Each path below is one point turned by a fixed rotation once a step. After each direction that follows a path, write how fast that rotation turns it, in degrees a step (0 if it stays still).
Each turn is a multiple of 5 degrees from 10 to 175, or 0.
Path 1:
[  0.0   3.3 -19.5  -1.8  15.2 -35.0  10.0   0.0  13.7  -4.0   7.4   7.1
   3.6  35.1  26.3  43.4 -51.8 -38.9  -2.5  -8.6  -8.3]
[  2.2   3.1 -28.9  -8.9   4.4 -33.0 -10.4  -8.8  29.7  -5.5  15.7  21.0
  -7.2  46.6  38.6  15.4 -39.7 -23.7  -2.9  -0.8 -21.0]
[ 24.9   6.4 -34.3  -4.1   8.8 -52.0 -15.8  -4.9   8.3 -26.5  -0.9  18.6
 -22.0  28.9  31.9   9.1 -41.6 -13.4  -5.5   0.7  -6.4]
[  8.5  -1.7 -45.3  -8.7  -5.9 -53.6 -16.6 -25.3   3.8 -27.2  -2.4  11.2
  -3.0   4.3  33.9  30.5 -32.1  -3.4 -10.5 -11.9 -16.8]
[-12.2   6.3 -42.4   5.0   2.9 -41.6 -24.7  -8.4  10.5  -8.4 -15.5   6.1
 -18.7   2.5  38.5  21.8 -32.0   4.0 -32.8 -13.4 -29.9]
[ -5.6   6.4 -26.8  17.3  12.9 -38.7   0.9   2.2   0.3 -12.1 -30.9  -4.3
 -10.1   4.5  37.5  36.1 -41.1 -14.3 -39.1 -14.7  -8.9]
[-22.1   1.1 -26.2  13.0   3.9 -23.4  11.9 -10.7  19.3  -8.8 -14.6   1.1
  14.2  24.0  52.1  36.6 -30.8 -24.2 -30.7 -13.8 -11.5]
[-14.4   7.6 -27.9  18.4  16.4 -23.2   5.9   3.2  25.7 -16.5 -13.1  11.8
  -7.6  44.4  55.8   5.0 -25.3 -20.8 -23.3  -0.8  -2.8]
[ -1.6   2.9 -38.8  12.2  16.6 -40.8  11.4  -5.4   9.5 -44.1  -7.2  13.5
   1.1  32.5  45.3  13.3 -19.2 -22.8  -1.6  -0.6  16.1]
[-26.3   0.2 -57.7   2.8  13.0 -41.2  -7.5 -13.8  17.0 -37.5   8.5  15.0
  -1.4  18.7  41.0  15.3  -6.8  -4.5   4.2  -5.7  -4.2]
[-26.4   8.2 -55.6  12.0  31.0 -45.8 -15.0  11.2   5.9 -27.8  -5.5   8.5
 -27.9   4.5  25.6  15.6 -19.7  -0.8  -5.2  -5.9  -4.5]
[-30.7   2.9 -45.1   9.1  28.1 -42.3   2.5   7.2  -0.5 -18.0  -3.0  -2.5
  -6.0  -4.1  16.8  49.4 -31.9 -16.5  -4.3 -16.2  -4.2]
[-40.4   5.2 -35.4   6.6  26.0 -25.5  -1.6   9.1  22.7   6.7   8.2   3.1
  -8.1  20.5  25.6  40.9 -36.2 -23.3  -9.4 -13.5 -22.4]
[ -8.0   9.8 -21.4   8.6  32.0 -31.7   4.6  19.1  16.9  -1.6   2.6   8.4
 -18.1  39.2  24.4  27.8 -49.4 -35.4  -4.9  -2.8  -5.9]
[  4.2   0.7 -27.7  -7.6  11.8 -38.7   5.5  -8.4  17.5 -15.4  18.3  15.4
   3.7  39.5  27.9  33.3 -43.0 -34.9  10.5  -3.7  -5.2]
[  3.9   3.6 -40.3 -11.6   6.9 -43.4 -21.3  -8.7  22.7 -14.3  16.5  23.0
 -17.3  35.8  33.0   9.1 -34.7 -11.9   4.5   0.7 -20.7]
[ 17.8   5.9 -40.9  -4.6   9.8 -57.8 -20.6  -4.8  -0.6 -25.9  -3.6  11.9
 -24.4   9.5  22.1  21.3 -42.0  -6.4  -5.8  -4.6 -10.1]
[ -4.3  -0.6 -41.9  -6.1  -1.8 -48.5 -17.6 -18.8   4.1 -12.1  -4.2   3.7
  -3.8  -4.1  29.0  43.2 -38.4  -4.2 -19.2 -17.6 -25.8]
[-12.9   7.7 -30.3   9.0   8.0 -33.6 -15.1   1.2  14.1   4.4 -19.5   1.8
 -19.2   9.4  38.3  28.2 -42.5  -6.5 -40.6 -13.7 -30.2]
[  1.2   5.6 -16.4  15.3   9.9 -33.2  10.0   0.1   6.7 -10.2 -25.6  -1.0
  -0.9  21.8  43.0  36.2 -46.8 -27.2 -34.5 -12.3  -5.4]
[-11.8   0.1 -26.1   8.6  -1.2 -24.6   9.4 -16.4  25.6 -14.6  -8.2  10.3
  13.3  39.8  58.1  22.7 -28.3 -24.2 -21.9  -7.4 -10.1]
[ -2.1   6.6 -36.0  13.6  12.8 -34.5  -2.1  -2.8  19.8 -31.6 -12.4  17.2
 -12.4  40.8  54.9  -3.7 -21.4 -12.8 -15.7   2.6   1.2]
[ -3.7   0.3 -49.0   8.5  11.8 -48.5   1.5 -12.7   2.7 -47.9  -8.4  11.3
   0.2  14.6  41.1  16.6 -14.7  -9.6  -2.7  -5.6  10.4]
[-35.9   2.3 -59.4   6.8  14.3 -40.1 -14.0  -9.2  13.2 -29.7  -2.1   8.5
  -7.2   3.8  38.0  20.4  -8.3   3.0  -8.0 -11.0 -12.3]
[-33.2   9.5 -46.3  18.7  34.8 -39.3  -5.6  17.7   4.4 -18.4 -15.0   0.2
 -24.3   0.8  26.0  27.3 -26.5  -7.1 -15.8 -10.9  -4.2]
[-35.2   3.0 -34.8  12.5  27.5 -32.0  13.5   7.0   8.4  -9.8  -2.9  -3.3
   3.0  10.2  25.0  51.9 -33.2 -28.2  -8.5 -14.8  -3.1]
[-34.5   6.8 -30.7   7.6  27.3 -21.7   3.4  10.7  29.1   1.9  11.1   9.8
  -7.0  39.9  33.1  28.4 -34.2 -29.6  -5.0  -6.2 -14.7]
[  0.9   8.1 -28.2   5.0  29.7 -38.3   4.6  12.9  15.9 -18.1   8.5  15.7
 -14.9  43.5  26.7  19.7 -42.1 -34.2   7.1   1.9   4.0]
[  0.9  -0.8 -41.8 -12.4  10.0 -46.0  -6.1 -13.9  15.5 -24.6  23.0  18.8
   0.2  30.1  26.1  28.0 -33.1 -22.8  17.3  -4.1  -7.5]
[ -2.1   5.8 -47.7  -9.2  12.1 -49.2 -29.2  -3.8  14.5 -15.6  12.7  17.9
 -27.5  17.5  23.1  13.7 -34.2  -2.7   0.4  -4.0 -23.4]
[  6.8   6.2 -38.0  -2.0  14.5 -54.8 -16.9  -0.6  -4.2 -15.9  -6.5   3.5
 -21.5  -2.7  15.8  37.9 -46.4  -8.3 -13.1 -11.6 -15.0]
[-14.5   0.9 -32.0  -2.1   1.6 -37.0  -9.9 -11.1  12.3   4.4  -4.5   0.7
  -1.6   4.6  29.3  48.3 -45.0 -13.2 -25.4 -19.0 -31.7]
[ -5.6   9.4 -19.0  11.0  10.4 -28.4  -6.3   5.9  19.3   7.1 -17.8   4.8
 -15.4  28.2  41.1  24.9 -49.4 -20.8 -37.2  -9.3 -22.6]
[ 12.2   3.1 -16.6   8.8   4.5 -34.6  12.0  -8.3  11.6 -17.1 -15.4   7.6
   5.7  34.5  46.7  28.6 -44.3 -32.6 -22.8  -6.4  -0.6]
[ -1.9   0.1 -34.2   0.5  -4.7 -32.9  -2.1 -22.2  25.0 -24.0  -1.5  18.0
   6.6  39.8  58.1   9.1 -22.3 -15.5 -15.4  -2.5 -10.9]
Speeds:
[ 13.9   0.1   5.2 -12.3  -2.7  -4.8  -8.8   0.2   0.0  12.4  11.6   2.7
  -6.2   2.0 -12.6   6.6 -16.2  -3.8   6.4  -0.1 -10.7]
25
[ 14.9  -0.1   5.0   3.0   3.9  -8.6  10.9   2.5 -14.4 -11.3  -7.4  -4.7
   3.5  -6.5  -7.0   9.6  -6.8  -7.9   3.3  -0.7  15.8]
130
